Each row is where one point has got to under a steady rotation. How many steps took it there?
The counts run from 0 to 402.
[145 108 129 151 122 108 149  82 130 157 174 154 117 122 104 112 154 100
  70 149 153 107 146 144 114 155 125 112 137 123 135 148 114 132 116 168
 119 151  79 147 130 101 175 138 159 105 152 102 140 115  99 156 135 149
  92 104 169  99  83 163 139 135 160 137 178 123 108 103  78 138  86]
131
[142 114 127 157 122  90 173  87 126 122 148 149 105 115  96 152 173 100
  99 137 163 100 155 147 101 169 110  62 180 126 142 157  98 138 113 147
 132 136  89 127 109  87 162  94 150 112 167  97 116 135 123 154 162 141
 125 112 129 120  95 168 142 133 131 121 174 139  91 139 116 120  89]
357
[119 110 151 169 126 101 168  77 121 152 135 159 120  86 127 125 142  88
  96 116 158 114 130 140  76 149 123  79 173 129 118 161 132 137 122 157
 140 154  99 132 111  82 165 114 157 109 151  93 129 126 104 149 159 140
 112 122 160 124  88 145 108 135 135 128 188 110  89 114 107 141  78]
71
[111 118 142 158 119 117 180  63 130 137 143 149 124 110 117 100 131  89
  57 130 159 128 141 150 104 155 137  88 147 127 128 143 106 136 110 159
 106 171  98 148  92  98 175 130 151 114 145 115 132 108 110 155 133 142
 130 102 137 129  72 156 120 142 143 131 174 132 118 108  78 153  73]
278
[142 116 128 169 142  78 180  95 148 149 137 145 118 137  88 134 164  69
 108 128 157 139 140 142  99 123 148  92 163 114 124 165 108 122 121 129
 133 156  78 138 112 100 159 129 143  96 128 142 150 139 122 153 167 130
 133 128 165 140  73 125 142 150 125 109 193 126  97 122 117 121  67]
333
[136 124 147 163 135 116 170  75 125 162 178 193 124 136 105 129 133  75
  89 142 145 113 139 156  88 172 125 116 142 116 112 150 120 148 111 142
 113 113  84 158 102  79 158 138 148  92 128 114 110 133 132 143 129 140
 138 124 141 147 111 152 120 134 142 111 203 111  96 119 101 125  83]
166
[125 119 151 150 138  93 164  92 134 163 139 160 123 129 114 118 135  73
 112 125 152 128 142 125  71 137 127 108 156 136 102 148 133 130 130 158
 116 144  92 132 100  71 161 137 169 119 133 127 136 135 109 158 152 134
 121 128 177 137  98 115 121 145 149 132 226 117 100 112 103 143  81]
193
[169 118 135 160 141 101 167  87 134 154 174 163 108 170  77 130 151  82
  92 159 147 112 161 144 108 153 130 107 143 114 129 137 100 117 132 139
 105 140  85 141 119  84 157 128 147 103 128 139 128 128 118 149 136 147
 141 115 127 146  93 146 177 150 155 121 213 148 116 122 101 111  89]
26
[136 125 115 163 115  85 161  93 154 148 134 174 105 126  98 129 167  81
  76 122 145 121 133 138  97 134 118 109 163 120 123 181 125 125 104 119
 124 147  87 127 114  94 175 110 159 108 143 115 142 144 121 177 164 140
 117 135 155 104  83 146 154 135 134 106 192 120 104 124 111 102  84]
216
[106 132 124 140 123  99 168  71 139 143 124 171 123 122 120 119 149  77
  67 124 150 140 141 149 104 156 127  97 144 135 140 160 119 144 109 139
 112 165 100 130 105 109 177 110 173 105 157 107 145 129 117 176 141 149
 108 114 166 112  74 152 130 126 141 129 181 127  95 130  94 127  82]
99
[138 117 123 153 131  88 145  83 126 163 142 159 123 112 114 120 166  88
  83 129 141 120 149 139  94 145 126 100 153 136 140 156 137 131 116 151
 129 166  87 129 138 108 173 113 166 111 163  99 149 120 102 166 151 149
  94 119 180  96  80 150 138 130 160 133 201 121  92 115  89 127  92]
220
[126 102 145 156 129  94 177  80 133 132 142 136  98 122  95 112 142 104
  87 148 177  94 155 132 106 159 114  78 164 115 132 141  94 118 129 161
 107 165 114 114  99  83 172 110 155 137 156 106 123 117 101 158 159 136
 126 103 132 137  81 147 163 149 141 142 179 158 111 129  99 124  96]
388
[117 113 137 132 132  95 163  81 127 148 134 149 123 120 113 120 142  89
  94 131 160 127 156 133  92 145 126  94 147 143 128 149 118 132 129 169
 109 164 106 125 108  97 175 129 183 115 152 109 144 122 107 167 145 145
  91 111 199 120  80 135 125 144 159 153 190 127  94 120  90 143  90]
102
[154  86 145 164 132 103 163  92 128 147 187 139  99 131  91 127 150 111
 115 156 173  91 155 140 106 160 120  81 158  95 119 139  92 123 146 171
 114 132  92 138 113  73 162 143 148 105 134 108 119 117 110 139 151 136
 109 100 161 135  99 157 146 153 152 142 183 137 102 110 105 130  95]
142
[122 129 144 147 134 105 167  82 128 165 157 192 124 134 111 142 143  64
 102 134 148 118 142 153  74 170 117 104 144 119 121 160 131 149 117 129
 118 122  97 136 103  77 161 111 165  89 147 105 122 144 132 156 144 139
 123 130 155 145 105 149 121 130 148 120 204 108  82 137 122 102  87]
77
[123 108 134 162 140 104 170  73 143 163 151 163 103 116  99 131 151 105
 107 121 137 127 149 168 109 154 137  71 157 107 114 158 110 143 122 133
 114 138 128 137 108  95 180 118 183  95 136 108 136 137 138 173 163 143
  89 122 184 121  94 160 135 131 136 124 189 118  90 130 115 125 102]
227
[144 115 142 167 119  91 176  95 148 140 142 139 104 134  98 121 147  88
  94 138 176 103 143 109  78 143 112 105 165 118 120 145 102 107 141 155
 116 161  83 119 119  80 156 142 140 123 134 128 128 119  94 149 157 134
 143 119 146 145  72 129 156 161 147 129 198 145 118 103  97 130  69]
301
[149 114 130 150 131  84 148 105 121 155 165 167 129 119 103 136 164  70
 104 135 156 115 137 136  89 136 124 110 155 138 127 164 134 133 120 159
 143 137  57 144 125  92 160 125 155  98 147 109 147 133 110 148 154 137
  99 128 174 109  98 132 123 132 150 127 204 108  86 108 106 127  77]
341
[140 124 120 159 126  92 147  81 133 158 134 165 114 108 114 121 165  91
  71 126 134 117 147 142  99 148 126 100 161 132 141 159 131 134 111 149
 133 163  92 132 137 106 174 111 159 111 163 100 148 122 101 170 155 152
  97 124 169  93  78 160 141 126 145 123 195 123  99 118  93 123  91]
219
[132 146 135 155 126  92 170  82 137 151 137 176 130 139 103 122 141  53
  75 129 153 125 133 142  80 149 129 124 150 136 128 159 128 128 111 130
 124 155  70 139 108  93 155 114 142 113 144 135 138 134 119 150 136 132
 156 127 128 141  82 129 137 140 138 110 212 126 110 121 100 116  61]
185
[122 123 142 175 131 112 190  62 153 143 131 158 101 144 103 117 139 102
  89 127 151 124 156 150  93 170 133  86 152 105 127 132  89 123 135 133
  94 149 120 130 103  85 161 131 142 104 130 139 120 122 120 158 139 140
 155 116 139 164  81 159 155 148 141 117 190 144 112 130 100 115  83]
296
[159 120 125 168 141 108 175  77 142 145 159 161 106 154  80 124 154  89
  81 143 138 125 157 158 119 152 140  92 146 106 130 137  91 121 118 127
 109 144  93 146 116  99 167 122 143 106 124 140 125 125 124 159 139 146
 148 115 120 143  81 156 173 146 139 107 202 144 116 131  96 112  81]
28
[132 115 149 145 138 100 158  99 119 164 160 168 124 120 115 134 141  64
 112 133 165 102 134 130  68 143 119 110 158 132 114 164 139 137 128 155
 134 130  83 128 114  74 156 118 165 107 148  98 132 135 106 144 156 134
 114 130 166 133 104 123 117 140 157 132 204 102  80 113 117 128  80]
74
[136 131 123 134 131  82 177  96 136 139 152 161 130 149  77 133 153  57
  85 147 168 125 145 148 106 146 146  97 140 132 141 161 114 140  98 127
 127 152  72 135 100 101 164  97 152 108 153 115 142 140 127 155 154 127
 127 116 134 131  78 137 146 142 137 119 187 141  97 142 102 120  76]
363
[150 115 116 156 127  96 169  78 137 139 157 157 104 131  86 142 176  93
  78 144 156 106 160 163 116 162 124  80 153 102 153 158  99 134 114 125
 132 147 103 133 119 103 170  96 151  95 153 102 129 125 128 159 153 145
 115 112 140 127  81 175 161 132 138 119 171 138  97 144 122  94  90]
237
[140 127 142 170 132 101 151  75 133 169 146 155 122 123 116 114 146  80
  80 123 142 122 145 130  83 147 128 120 149 130 136 138 132 124 133 161
 119 165  83 144 136 105 159 146 140 108 145 126 145 106  91 156 131 147
 118 119 171 124  80 140 133 145 163 136 211 125 107 101  81 135  75]
310
[134 134 129 160 146  87 179  76 151 151 127 164 110 150  92 134 157  85
 103 123 133 132 162 153  95 162 132  83 160 118 134 144 106 126 129 118
 112 150 116 124 114  93 158 109 160 101 137 136 131 137 131 169 157 142
 138 127 151 152  82 149 160 135 139 118 209 141 101 151 115  98  84]
206
[159 114 129 147 128  82 162  99 119 126 151 143 116 126  91 146 173  86
 100 154 171 100 157 136  94 160 120  78 169 135 152 151 110 129 120 160
 138 149  79 128 119  91 157  95 144 116 172  99 126 126 110 144 156 141
 117 109 132 127  89 150 143 148 151 131 183 149  89 134 109 123  80]
359
[114 111 137 141 119  99 169  89 151 155 148 179  98 131 103 130 145  93
  94 135 159 118 148 149 103 158 104  94 150 115 106 161 105 140 123 134
  96 121 115 119  93  74 180 127 190 101 128 114 129 152 134 175 153 135
  95 130 181 117  97 149 141 131 142 128 187 119  99 128 116 111  97]
107
[133 112 135 156 112  95 177  82 135 120 139 142 100 113 101 125 160  98
  72 141 174 107 142 127 114 156  94  91 170 129 131 155  85 122 122 168
 115 161  81 125 102  92 171 130 143 134 156 114 129 117 103 158 147 146
 131  95 141 107  86 143 152 147 135 132 175 152 115 115  91 127  80]
2
[123 130 128 155 127 109 167  68 140 145 152 178 114 129 104 114 144  79
  50 132 142 134 141 155 123 152 122 116 135 127 128 153  99 138  99 144
  98 154  86 149  99 101 187 135 162 116 141 129 145 123 128 172 125 144
 129 110 149 105  90 154 145 131 139 117 191 126 118 118  80 125  83]
9
[129 126 143 161 142  89 184  89 134 157 144 161 135 132  97 116 145  52
 100 123 159 131 131 150  83 125 159  99 151 118 120 164 135 132 109 129
 134 159  80 136 101  96 159 114 145  97 136 122 145 137 114 143 155 125
 144 129 149 155  71 122 130 148 133 111 195 119  96 125 115 134  64]
66
[149 113 131 188 115 107 152  74 129 157 161 167 110 108 119 109 146  98
  69 125 131 107 133 149  98 152 128 101 160 117 110 156 125 130 105 146
 124 136  82 154 124  90 174 121 142 107 137 113 129 121 109 157 147 147
 123 128 128 105  96 168 137 132 141 108 196 109 114  94  88 134  80]
40
[129 131 123 136 132  89 179  88 136 139 139 162 133 140  81 124 156  63
  81 139 159 134 145 157 110 143 152  93 144 130 139 164 114 142  90 126
 120 153  82 134  93 101 168  93 159 110 151 113 142 135 132 157 149 128
 128 119 132 130  77 142 142 136 128 117 179 137  97 148  99 128  77]
364
[145 112 141 160 136 100 182  92 134 149 173 139 130 143  79 115 144  62
  86 153 170 124 140 143 107 135 156 104 144 112 130 150 106 127 117 149
 127 161  67 150 103  99 160 135 135 106 129 130 144 118 106 135 142 127
 141 106 142 153  81 129 139 161 137 123 184 136 110 111  97 140  64]
154
[132 110 149 143 142 108 163  80 126 171 163 156 123 135 105  96 127  67
  71 149 163 112 147 137 104 135 136 121 128 123 130 146 126 126 126 156
 110 171  98 135 109 100 174 135 166 119 139 113 150 112  93 154 137 136
 113 105 166 129  84 128 150 149 163 148 198 127 120 110  82 134  85]
400
[119 124 142 169 133  98 170  70 124 150 119 152 126 107 132 114 138  87
  91 108 139 133 144 135  77 153 130  82 164 145 123 136 130 129 124 163
 121 169  92 136 112  95 162 124 155 115 146 122 134 117 100 159 145 145
 124 115 163 128  82 136 115 139 143 134 209 125 101 107  85 149  75]
190
[111 124 139 154 117 114 183  61 134 135 144 159 125 121 112 101 131  80
  54 134 158 125 138 149 104 158 140  97 141 123 133 147 104 139 107 149
 104 170  92 145  90  99 180 124 151 114 145 115 129 117 115 157 132 137
 135 107 136 135  73 156 125 141 139 125 165 132 118 114  79 141  74]
277
[132 130 136 141 120 111 178  83 136 140 163 165 131 148  89 118 137  58
  59 152 170 117 143 145 100 150 142 118 129 123 132 158 107 133 108 135
 110 153  76 141  91  97 169 120 150 109 142 119 133 129 118 148 130 129
 146 106 123 146  73 138 148 153 147 117 176 139 115 121  96 121  70]
274
[152 125 128 129 131  78 166 105 120 135 161 146 128 145  81 141 164  61
  97 156 174 109 154 139  98 147 134  95 149 135 151 156 117 128 113 151
 132 148  63 126 111  98 160  98 147 116 164 104 139 137 113 148 151 133
 126 114 132 133  84 127 153 144 148 129 192 151  90 136 106 120  79]
361
[128 128 129 147 125 100 169  78 144 147 155 176 121 139  95 119 143  70
  54 138 149 126 143 154 126 150 119 127 135 130 125 156 100 134  96 136
 102 148  77 149  97  99 178 130 160 113 137 129 140 128 129 165 128 141
 134 109 148 108  90 147 150 137 138 112 191 128 122 120  83 115  78]
8
